128 stands for zero in the data rows.
Here are some points, one per row:
[ 95  68 135 138 179 112 158 137 170 117 111 103 115 125 141 124 114 148  98 112 151 128 135 108 114 114 117 110 125  93  97 151 143 121 156 127 118 143 133 149 152 106 110 170 129 131  79 111 124 152 141  89 124 127 128 172  98 127 127 138  64 149 122  97]
[ 66 102 122 144 129 181 182 112 145 141  90 171 155 158 121 136 141 112 137 135 131 142 112 131 155 124 140 149 108 129 123 119 143 101 159 141 152 124 116 130 138 114 130  95 156 111 156 106 119  78 123 103 127 125 144 124 151 199 120 122 114 130 141 162]
[132 129  88 121  81  72 143 135 132 121 145 183 128  87 107  93 117 130 126 107 165 146 138  84 141 115  99  99 152 138 117 138  96 141 145 148 102 129 100 140 103 116 102  84 145 129 107 101 120 139 165 158 142 130 154 149 162 140 106  94 116 111 125 138]
[158 144 129  88 141 143 179  99 125 121 104  85 123 127 138 131 154  95 104 152 126 117 148 109 168 109 132 155 110  93 116  93 122 194 128  85 139 148 107 149  65 148 146 108 145 125  92 125 106 143 121 149 100 114 126 135 120 117 138 154 142 122 154 152]
[170 124 144 127  95 171 108  94 120 177 153 117 110 118 106 120 100 159 118 147 139 157 120 100 154 172 137 173 125  88 128 141 157  97 133 125  98 142 146 150 129 117 104 126 123 107 129 124 114 135 123 140 201 122 147 140 107 115 116 140 139 135 149 121]
[125 147 122 122 127  92 103 137 119 113 160 118 115 146 121 139 120  97 143 122 116 100 122 134 179 140 145  96 136 139 104 124 122 142 123 119 143  72 142 129 145 131  91 140 121  98 109 133  70 102  99 108 143 192 138 133 108 179 146 169 143 114 121  84]
[157 168 176 165 142 132 115 166 139 199  99 168 168 125 143 134 130 139 118 171 109 162 161 125 135 147 128 102 127 144 115 145 109 126 114 149 123  93 135 130 128 176 129 152 118 110  87 123 136 177 101 118  99 106 117 142  92 141 132 114 115 103  98 157]
[155 112  85 170 138 154 130 140 149 116 133  96  96 133 129  85 131 118 112 166 115 128 148 129 105  92  99 124 115 185 145 118  95 142 123 122 130 123  98 119 139 100 111 133 132 106 177 110 166 137 124 133 125 125 153 161 107 137 121 144 170  93 141 112]
[100 127 171 131 119 100 156 157 129 137 148 145 134 152 113 130  88  99 100 156 120 126 136 147 100  84 118 145 134 133 139 165 164 144 132  94 138 137 151 103 111 166 120 138 140  96 132 136 119 146 176 133 163 155 136  68 126 120  87 115  98 117 144 124]
[134 170 118 116 165 140 155 186 110 101 150 158 123 101 138 148  83 136 128 144  99 123 130 131 108 131 119 169 134 133  96  94 136  81 122 132 111 100 103 136 141 114 143 120 140 144 118 103 112 114 121 127  99 166 131 118 130  50 153 140 130 148 167 146]
[ 96  83 167 103 122 138  83 133 110 116 142 110 136 108 140 106 118 129 156 108 135 123 131 168 132 101 133 137 107 147 113 147  96  86 121 143 108 170 111 132  95 118 128 147 137 118 100 104 102 108  85 141 128 106 161  96 126 115 124 129 126  72  90 151]
[118 154 117  85 151 128 160 148 120 130 125  93 108 148 118 127 122 151 131 113 124 142 109  86  92 165 134 125 142 112 157 144  76  99 138 105 114 140 132 171 130 141 114 120 121  97 148 152 162 154 125 100 121 135 125  95 177 153 126 142 127  83  96 133]
[112 128 140 135 134 159 112 148 157 125 118 180  94 116  98 138 178 127 104  86 134 136 145 162 138 143 111 132 140 115 222 114  87 148 109 129 155 147 147 124 123 114 115 134  96 154 114 105  93 124 147 112 120 124 154 115 160 110 149 151 114 129 142 103]
[148  96 126 105 119  95 112 196 108 129 103 127 135  99 166 126 143 155 137 110 113 137 123 140 136 129 164 143 150 137 133 131 186 156 109 108 174 132 122 139 130  53 143  99 113 121 164 148 137 165 133 119 128 130 150 146 116 155 139 128 128 141 127 155]
[160 125 144 125  82 143 112 142 124  91  80 142 149 128 169 125 135  83 161 152 110 133 128 144  92 136 103 135 128  90 120 145 116 147 129 138  85 139 193 145 139 119 102 145 158 141 111 136 155  92 127  87 124 133 143 123 148 130 139 114 173 151 139  81]
[105 106 123 142 180 154 120 161 123 133 125 120 109 138  89  96 133 134 171 110 103 118 119 121 146 110 121 100 125  94 119 113 150 130  84 155  85 129 136 122 152 152 142  85 129 117 127 148 119 157 141 179 114 120  93  98 106 139 141  94 168 121 157  90]
[113 122 145 129 129 156 120 116 111 126  99 107 157 107  90 150 123 140  88 104  88  84 132 145 151 153 140 127 141 146 113 118 139 160 122 170 121 118 118 133  98 118 151 180 149 131 149 111 168 118 130 164 137 158 118 146 177 142  90 107 107 124 115  86]
[142 126  96 119 138 117  91 114 152 113 131 129 127 127 134 122 164 170 146 120  84 138  81 156 145  96 116 156 132 139 122 173 113 105 124 115 141 108 140 159 117 214 129 103 135 176 130 120 144 138 134 124 138 151 104 157 130 129  98 142 123 166 149 153]
[ 86 123  94 155 164  87 122  79 116 177 150 156 132 146 201 125 143 145 122 125 120 127 141 144 122 138 130 138 121 123 101 140  93 170 130 120 111 131 132 141 140 115 141 148  92  91 139 138 131 105 123 177 144 121 122 116 166  93 152 124 160 168 127 144]
[ 86 164 120 107 109 109  95 127 159 150 149  74 162 119  81 174 171 108 125 149 148 143 105 148 120 109 122 133 146 121 100 110 115 155 153 166 103 137 115 107 170 105 131 135 144 151 139 122 135 156 157 118 134 103 132 116 103 133 148 148 150 147 119 152]
[135 153 185 113 127 141 115 103 142 114 135 167  99 155 142 114 112 125 129 109 162 137 172 146 146 111 136 106 122 108 126 122 117 130 106 110 131 103  72 122 183 106 157 129 147 171 120 173 181 104 138 129 155 137 122 123 127 137 104 142 141 147  92 132]
[175 131 111 150  93 106  97 146 127 151 135 130 149 162 124 115 131 148 132 115 140 117 129 133 120 127 134 113 133  73 134 118 129 121 139 121 105 148  91 122 124 136 127 171 109 144 194 145  98  84 152 119  78 133 109 114 111 125 109 138  87 103 162 143]
[127  88 122 155 128 125 127 161 113 127 180 105 124 104 130 132 119  72 109 135 148 136 118 112 131 167 119 109 107 141 122 106 131 128 144 124 151 113 151 134  98 118 118 121 103 171 118 131 169 110  93 110 150  89  77  80 150 148 114 130 105 136 159 143]
[133 131 121 112 138 100 135 102 112 115 139 131 139  93 129 134 149  87 138 119 113 115 158  88 135 119 139 110  99 142 209 134 165  69 156 133 124 126 120 145 127 134 145 144 108  97 135 116 135 128 135 133  93 136 107 134  85 126 117 126 176 183 102 130]
[131 112 177 123 145 122 100 118 108 127 155 119  85 110 130 159 132 161 120 155 161 121 120 120 122 117 148 135 144 122 120  93 123 109 125 126 173 163 153  67 117 174 108 117 141 104 129 136 156  75 145 125  92 137 122 173 131 155 180  93 139 143 128 126]
[173 100 112  96 122 151 174 106  98 138 144 111 159 193 117 130 118  97 134  94 110 145 115 114 151 109 133  95 113 158 123 144 123 117 123 151 149 124 135  95 114 141 142  99 135 138 159 133 145 150 135 130 147 115 146 145 127  64 209 131  86 151 103 131]
[126 120 126 125 100 136 123  77 125 143 135 156  97 115 113 151 108 124 160 132 151 102  84 150 100 176 136 114  85 155 141 147 151 176 132  91  98 129 128 110 159 112 140 107 145 127 117 106 145 158 106 110  76 143 127 135 134 107 107 134 101 102 126 134]
[ 89 129 123 122  88 132 125 117 112  71  73 107 145 168 126 102 114 166 105 156 154 147 111 129 116 179 120 113 166 163 149 147 128 125 110 100 129 112  98 102 116 120 122 128 128 116  96 138  94 116 107 148 123  98 102 118 101 116 130 116 129 173 135 128]
[ 97 158 100 139 123 113 141 102 183 144 125 120 161 105 157 122 122 158 153 100 143 121 139 106 120 140 147 143 127 133 139  91 140 126 104 130 146 118 148  78  93 141 161 120 136 142 149 150 106 128 122  70 166 125 113 144 114  76 111 114 159  86 119  88]
[171 180 134 150 131 149 149 104 136  98 131 132 113 109 147 113 136  90  85 103 141  88 101 127 109 103 120 165 157 140  85 141 145  98 106 153 137 139 151 122 151 127 123 126  90 136 152 144  85 157 107 147 108  88 126 127 149 149 100 119 120 135  92 131]
[151 147  93 156 126 112 127 105  92 105 100 107 120 144 107 165 120 164 176 157 115 128 158 131  83 110 128 119 117 134 140 102 156 125 171 140 174 129 141 165 141 125 145 144 104 170  89 137 123 119 133 171 169 125 142 124 131 141 136 116 117  87 125 138]
These points spread out most along one direction. Take the direction at right angles to it along which they spread out most. Go by this last direction. For each point below, how far along it does it lie, from 0 to 99? The average is 50, and the first point in the table lies past the average. One standard deviation of the points above along it is 16.
[155 112  85 170 138 154 130 140 149 116 133  96  96 133 129  85 131 118 112 166 115 128 148 129 105  92  99 124 115 185 145 118  95 142 123 122 130 123  98 119 139 100 111 133 132 106 177 110 166 137 124 133 125 125 153 161 107 137 121 144 170  93 141 112] 55
[ 86 123  94 155 164  87 122  79 116 177 150 156 132 146 201 125 143 145 122 125 120 127 141 144 122 138 130 138 121 123 101 140  93 170 130 120 111 131 132 141 140 115 141 148  92  91 139 138 131 105 123 177 144 121 122 116 166  93 152 124 160 168 127 144] 39
[131 112 177 123 145 122 100 118 108 127 155 119  85 110 130 159 132 161 120 155 161 121 120 120 122 117 148 135 144 122 120  93 123 109 125 126 173 163 153  67 117 174 108 117 141 104 129 136 156  75 145 125  92 137 122 173 131 155 180  93 139 143 128 126] 32
[160 125 144 125  82 143 112 142 124  91  80 142 149 128 169 125 135  83 161 152 110 133 128 144  92 136 103 135 128  90 120 145 116 147 129 138  85 139 193 145 139 119 102 145 158 141 111 136 155  92 127  87 124 133 143 123 148 130 139 114 173 151 139  81] 24
[157 168 176 165 142 132 115 166 139 199  99 168 168 125 143 134 130 139 118 171 109 162 161 125 135 147 128 102 127 144 115 145 109 126 114 149 123  93 135 130 128 176 129 152 118 110  87 123 136 177 101 118  99 106 117 142  92 141 132 114 115 103  98 157] 19
[158 144 129  88 141 143 179  99 125 121 104  85 123 127 138 131 154  95 104 152 126 117 148 109 168 109 132 155 110  93 116  93 122 194 128  85 139 148 107 149  65 148 146 108 145 125  92 125 106 143 121 149 100 114 126 135 120 117 138 154 142 122 154 152] 67
[112 128 140 135 134 159 112 148 157 125 118 180  94 116  98 138 178 127 104  86 134 136 145 162 138 143 111 132 140 115 222 114  87 148 109 129 155 147 147 124 123 114 115 134  96 154 114 105  93 124 147 112 120 124 154 115 160 110 149 151 114 129 142 103] 54
[127  88 122 155 128 125 127 161 113 127 180 105 124 104 130 132 119  72 109 135 148 136 118 112 131 167 119 109 107 141 122 106 131 128 144 124 151 113 151 134  98 118 118 121 103 171 118 131 169 110  93 110 150  89  77  80 150 148 114 130 105 136 159 143] 68
[ 89 129 123 122  88 132 125 117 112  71  73 107 145 168 126 102 114 166 105 156 154 147 111 129 116 179 120 113 166 163 149 147 128 125 110 100 129 112  98 102 116 120 122 128 128 116  96 138  94 116 107 148 123  98 102 118 101 116 130 116 129 173 135 128] 56
[142 126  96 119 138 117  91 114 152 113 131 129 127 127 134 122 164 170 146 120  84 138  81 156 145  96 116 156 132 139 122 173 113 105 124 115 141 108 140 159 117 214 129 103 135 176 130 120 144 138 134 124 138 151 104 157 130 129  98 142 123 166 149 153] 38
[132 129  88 121  81  72 143 135 132 121 145 183 128  87 107  93 117 130 126 107 165 146 138  84 141 115  99  99 152 138 117 138  96 141 145 148 102 129 100 140 103 116 102  84 145 129 107 101 120 139 165 158 142 130 154 149 162 140 106  94 116 111 125 138] 79
[171 180 134 150 131 149 149 104 136  98 131 132 113 109 147 113 136  90  85 103 141  88 101 127 109 103 120 165 157 140  85 141 145  98 106 153 137 139 151 122 151 127 123 126  90 136 152 144  85 157 107 147 108  88 126 127 149 149 100 119 120 135  92 131] 48
